Named turns come first, each shown by rows before and after it. Which turns, in which order, take the first row of each pair that follows to the second? Write the first one first, as in the answered first pair.
q_887 (before -> after):
[ -1   1 -14 -22  17  -8  21  -3 -18   0   6 -11  -1  -4] -> [ -7 -20 -10 -11  16  -7  23   6 -13  -6  12 -10 -15   5]
[ -5 -65  10  15  20  16  23  31  -1 -29 -22 -15 -30  11] -> [  1 -53  -4  -3 -26 -22  -6 -27  31  -9 -45 -35  -4   9]
[ -5  -9  -3  11 -27 -23   5  -1  13  11  -2 -23  -6   8] -> [  0  25  -2  -4 -11 -24  16  -2   0  10  -9 -20   8 -10]
[ -1 -11  -4  -2   7  10   3  -2  -7  -4  18 -16 -18 -12] -> [  2 -16 -10  -6  -8   4  -4 -13  -2  -3  14 -18 -14 -13]
q_966 (before -> after):
[ -8  11 -31   3 -14  -4   2   9   3  15  19  11 -12   3] -> [ -2  30  -2  -1   9   3  10  13 -29   2  11  12  -1  -6]
[-25 -14  -5 -33 -37 -16 -18 -15   9 -17 -36  -6  10  -6] -> [-18  -6  15 -35 -21 -11 -13 -12  -8 -28 -36  -8  17 -16]
[ -8  -7  38   5 -27 -21   2 -15  27   6   2   5   3  35] -> [-12  23   5 -14 -23 -34  27 -14  32  17 -15   7  10   9]
[-13  22  15   3  10  -7  -6  15 -13   7   9  13   4   4] -> [-16  10   3   9  -4  -6 -17  17   4  10  15  12  -7  15]
q_482 (before -> after):
[  3   5  32   1  -7 -22 -49 -15  36   6  16  14   3  41] -> [ -5   6  27   0   8 -37 -35  -4  44  10  -2  13  -4  47]
[  3   0 -14 -10   0 -17   6  -9  11   7 -21 -14   5  -7] -> [  7  -6 -12  -9 -10 -15   3 -13  10   6 -18 -16   9 -17]
[ -5   1 -36  -3  -5  11  12   9  10   9  11   5 -12 -12] -> [ -5   1 -32  -2  -5  11  14  10   8   9   6   3 -10 -11]
q_442 (before -> after):
[ -2  29 -28   9  -2  -4  -8  14  26  21   5  17 -18   5] -> [  0  23 -37  11   1   5   6  17  20  17   8  16 -16  -9]
[ 14  -3  34 -11  -3   7   0 -25 -20 -20 -24 -23   7 -16] -> [ 11  -3  40 -12  -2   5  -6 -24 -20 -18 -20 -22   8 -12]
[  2 -44  -4  10  -2  16   7  14  26 -22  11 -15 -26   9] -> [  1 -35   8  14   6  19   1  20  20 -26  18 -11 -22  16]
[-17  -8  16  -1   9  -9   3   5   2  13   7  -8  -6   6] -> [-17  -8   9  -3   0  -9   6   1  12   8   1 -11  -3   2]
Then:
Between the rows of a pair lie 2 to 3 turns.
[ -3 -12 -27  -4  33  25  42  42 -13 -10  -8   1 -13 -23] -> [ -2 -13 -35 -14  28  13  45  28  -6 -11 -30 -14  -4 -32]
q_887 q_966
[ -9 -21 -47  24 -32 -14   0  -7  28  14   4  -1  -6   4] -> [-10 -29 -35  37  -4   9  21  25   2  -1  21  15 -18   6]
q_887 q_887 q_887
[  7 -59   4   9  -7  35   8   9  -4 -24   2 -12 -14 -10] -> [ 19 -11  -4 -20 -15   8  12 -27  -9 -13 -29 -27  23 -38]
q_887 q_966
[-14  10 -29  -5   9 -41   5   4  32  -1 -22  -4 -28  -8] -> [-10 -17  23  14  30 -20   0  12   7 -32 -22  -2 -34  10]
q_966 q_887
[-14  29  14  12  -4   6 -12  -3   6   4  18  16   9  23] -> [-18  21  -3  18  -2  11  -2   8  10   5  23  20  -4  21]
q_966 q_887 q_887
[ -1  -2  24  27  34  18   0   9 -10  -7   7  -2 -13  20] -> [ -4   1 -39  10  -4  -1   1 -17  26  24  -3 -14 -11   3]
q_966 q_442 q_887
[ -8  18   7 -19  -4 -41 -10   0  -2 -16 -33   0   3   3] -> [-15 -14  19   2   8 -18  -4  32  -2 -26 -20   3 -25  19]
q_887 q_887
[ 17   8 -18 -14  -5  10   7 -16 -16 -15 -22 -17  21 -33] -> [  7 -40 -11  17 -24  19 -24  -8   9 -10  11 -15  -4   8]
q_442 q_966 q_442
[  6  10 -54  -8  -8   2  19   0  15  20 -29  -1   6 -34] -> [ 13  13 -50  -3 -23  17   6 -12   9  18  -8   4  17 -40]
q_482 q_482
[ 21  22  -3 -27  42   4  32  -7 -46 -19 -38  10   8 -19] -> [ 10  21 -72 -27  12  -8  27 -12   5  21 -29   9  -8 -19]
q_966 q_966 q_887
